a = 126,129,155,116,123,120,119,116,131,131,128,144,138,129,132,107
a[0]	126
a[-6]	128
a[4]	123
a[3]	116
a[-5]	144
a[-2]	132

x =
[[124 116 119 130 134]
 [123 136 128 121 106]]
Rows and columns are counted from 0.
(0, 0)	124
(0, 1)	116
(1, 2)	128
(1, 4)	106

arr =
[[142 131 128 134 143]
 [113 121 141 142 140]
 [108 122 139 145 145]
 [113 119 146 140 138]
 [141 130 129 131 143]
 [137 134 134 125 142]
 [144 131 127 131 145]
 [112 121 146 140 137]
 [108 122 136 143 145]
 [106 123 139 147 143]
 [111 120 137 144 147]
 [114 119 144 141 139]]
Indices start at 0.
row 0 col 0 -> 142
row 11 col 3 -> 141
row 5 col 3 -> 125
row 8 col 0 -> 108
row 7 col 4 -> 137
row 9 col 0 -> 106
row 0 col 3 -> 134
row 8 col 3 -> 143
row 4 col 4 -> 143
row 5 col 2 -> 134
row 11 col 0 -> 114
row 0 col 1 -> 131
row 3 col 3 -> 140
row 9 col 4 -> 143
row 1 col 4 -> 140
row 0 col 4 -> 143
row 6 col 0 -> 144
row 7 col 0 -> 112
row 11 col 4 -> 139
row 10 col 3 -> 144
row 2 col 2 -> 139
row 9 col 3 -> 147
row 8 col 2 -> 136
row 9 col 1 -> 123

grid =
[[128 127 128 141]
 [128 136 123 105]]
grid[0][0] => 128
grid[1][2] => 123
grid[:, 1] => [127, 136]
grid[1][3] => 105

X =
127,125,127,134,130,127
127,116,129,117,123,124
130,136,130,131,125,127
131,130,125,157,133,133
125,126,125,145,129,135
123,125,131,148,136,129
129,129,130,128,123,127
126,134,127,152,131,128
124,115,127,133,132,125
130,116,126,137,138,136
134,129,125,102,123,118
X[0][-6] = 127
X[-9][1] = 136
X[-10][-2] = 123
X[-1][5] = 118
X[:, 3] = [134, 117, 131, 157, 145, 148, 128, 152, 133, 137, 102]
X[6] = [129, 129, 130, 128, 123, 127]
X[9] = [130, 116, 126, 137, 138, 136]
X[-2][-2] = 138
X[8][0] = 124
X[-7][1] = 126
X[4] = [125, 126, 125, 145, 129, 135]
X[-4][3] = 152
X[-9][-6] = 130
X[-6][4] = 136
X[5][2] = 131
X[-7][2] = 125
X[-3][1] = 115

data =
[[117 141 129 135 122 129 124 132 145 133]
 [152 136 126 119 134 127 142 125 108 124]
 [151 123 127 117 136 127 140 123 103 122]
 [148 135 127 121 133 128 140 125 112 125]
 [145 117 127 119 135 127 136 124 106 122]
 [113 108 129 131 127 128 117 128 133 128]
 [118 133 129 133 124 129 123 130 140 131]
 [132  99 128 121 135 126 127 124 111 122]]
data[0][0] = 117
data[2][6] = 140
data[6][1] = 133
data[1][3] = 119
data[4][6] = 136
data[7][5] = 126
data[6][8] = 140
data[6][7] = 130
data[4][0] = 145
data[0][2] = 129
data[:, 4] = [122, 134, 136, 133, 135, 127, 124, 135]
data[0][8] = 145
data[2][4] = 136
data[5][5] = 128
data[4][3] = 119
data[1] = [152, 136, 126, 119, 134, 127, 142, 125, 108, 124]
data[1][0] = 152
data[1][1] = 136
data[2][1] = 123
data[3][2] = 127
data[1][6] = 142
data[5] = [113, 108, 129, 131, 127, 128, 117, 128, 133, 128]
data[6][5] = 129
data[:, 7] = [132, 125, 123, 125, 124, 128, 130, 124]
data[4][9] = 122
data[:, 6] = [124, 142, 140, 140, 136, 117, 123, 127]
data[7][8] = 111

B =
array([[126, 130, 129, 129],
       [110, 136, 132, 131],
       [120, 134, 132, 131],
       [118, 135, 132, 131],
       [134, 108, 126, 128],
       [132, 115, 125, 127],
       [127, 129, 129, 129],
       [126, 130, 129, 129],
       [128, 127, 128, 128],
       [129, 124, 126, 127],
       [110, 136, 132, 131],
       [131, 117, 125, 127],
       [135, 103, 126, 129],
       [107, 137, 131, 131]])
B[0,0] -> 126
B[9,3] -> 127
B[13] -> [107, 137, 131, 131]
B[7] -> [126, 130, 129, 129]
B[6,2] -> 129
B[10] -> [110, 136, 132, 131]
B[10,3] -> 131
B[12,3] -> 129
B[2] -> [120, 134, 132, 131]
B[2,2] -> 132
B[7,0] -> 126
B[1,0] -> 110
B[10,2] -> 132
B[0,2] -> 129
B[1,1] -> 136
B[13,1] -> 137
B[6] -> [127, 129, 129, 129]
B[:, 3] -> [129, 131, 131, 131, 128, 127, 129, 129, 128, 127, 131, 127, 129, 131]
B[:, 2] -> [129, 132, 132, 132, 126, 125, 129, 129, 128, 126, 132, 125, 126, 131]
B[7,1] -> 130
B[1,2] -> 132
B[:, 0] -> [126, 110, 120, 118, 134, 132, 127, 126, 128, 129, 110, 131, 135, 107]
B[12] -> [135, 103, 126, 129]
B[5,0] -> 132
B[12,0] -> 135

A =
[[109 134 124 120]
 [121 125 125 132]
 [120 123 122 111]
 [117 132 132 127]
 [112 127 134 122]
 [120 128 118 124]
 [120 135 119 115]
 [128 125 135 118]
 [123 129 136 155]]
Indices start at 0.
row 0 col 0 => 109
row 2 col 2 => 122
row 5 col 3 => 124
row 8 col 0 => 123
row 3 col 0 => 117
row 1 col 2 => 125
row 7 col 1 => 125
row 3 col 2 => 132
row 4 col 0 => 112
row 6 col 3 => 115
row 6 col 2 => 119
row 4 col 3 => 122
row 8 col 3 => 155
row 7 col 3 => 118

M = [121 119 114 123 152 118 129 133 136 157 124 103 128 132]
M[0]: 121
M[2]: 114
M[12]: 128
M[10]: 124

m = ((135, 137, 120, 133, 118, 132, 133, 131, 138, 113, 137, 131, 129), (127, 119, 141, 132, 140, 135, 113, 118, 125, 128, 114, 127, 112), (125, 128, 130, 144, 131, 143, 120, 117, 138, 119, 120, 136, 130), (127, 133, 131, 131, 129, 136, 142, 116, 134, 123, 127, 132, 115), (131, 127, 139, 132, 135, 115, 115, 139, 124, 126, 125, 122, 135), (128, 128, 114, 113, 119, 120, 135, 140, 121, 137, 139, 125, 137), (123, 121, 130, 117, 134, 125, 131, 124, 119, 143, 124, 126, 121), (120, 120, 137, 135, 139, 129, 121, 122, 127, 138, 117, 131, 134), (133, 140, 121, 133, 119, 123, 137, 137, 136, 117, 139, 130, 141), (131, 143, 128, 133, 123, 127, 152, 128, 137, 117, 138, 132, 129), (127, 123, 151, 135, 144, 121, 118, 125, 125, 129, 115, 124, 122), (139, 132, 130, 112, 125, 115, 130, 139, 119, 126, 136, 117, 110), (134, 129, 135, 134, 131, 138, 121, 118, 133, 115, 122, 128, 105), (122, 122, 150, 134, 146, 115, 124, 127, 121, 137, 115, 125, 130))
m[0, 0]	135
m[3, 1]	133
m[9]	[131, 143, 128, 133, 123, 127, 152, 128, 137, 117, 138, 132, 129]
m[11]	[139, 132, 130, 112, 125, 115, 130, 139, 119, 126, 136, 117, 110]
m[13, 6]	124
m[0, 9]	113
m[:, 8]	[138, 125, 138, 134, 124, 121, 119, 127, 136, 137, 125, 119, 133, 121]
m[5, 3]	113
m[11, 10]	136
m[2, 0]	125
m[7]	[120, 120, 137, 135, 139, 129, 121, 122, 127, 138, 117, 131, 134]
m[:, 3]	[133, 132, 144, 131, 132, 113, 117, 135, 133, 133, 135, 112, 134, 134]
m[12, 3]	134
m[2, 7]	117
m[1, 3]	132
m[11, 3]	112
m[6, 7]	124
m[4, 5]	115
m[2, 8]	138
m[13]	[122, 122, 150, 134, 146, 115, 124, 127, 121, 137, 115, 125, 130]
m[11, 7]	139
m[2, 2]	130
m[7, 9]	138
m[12, 2]	135
m[4]	[131, 127, 139, 132, 135, 115, 115, 139, 124, 126, 125, 122, 135]
m[7, 8]	127
m[8, 2]	121
m[2, 3]	144
m[11, 8]	119
m[2, 4]	131
m[11, 6]	130
m[:, 6]	[133, 113, 120, 142, 115, 135, 131, 121, 137, 152, 118, 130, 121, 124]
m[1, 0]	127
m[:, 7]	[131, 118, 117, 116, 139, 140, 124, 122, 137, 128, 125, 139, 118, 127]
m[10]	[127, 123, 151, 135, 144, 121, 118, 125, 125, 129, 115, 124, 122]
m[7, 5]	129
m[10, 7]	125
m[1, 12]	112
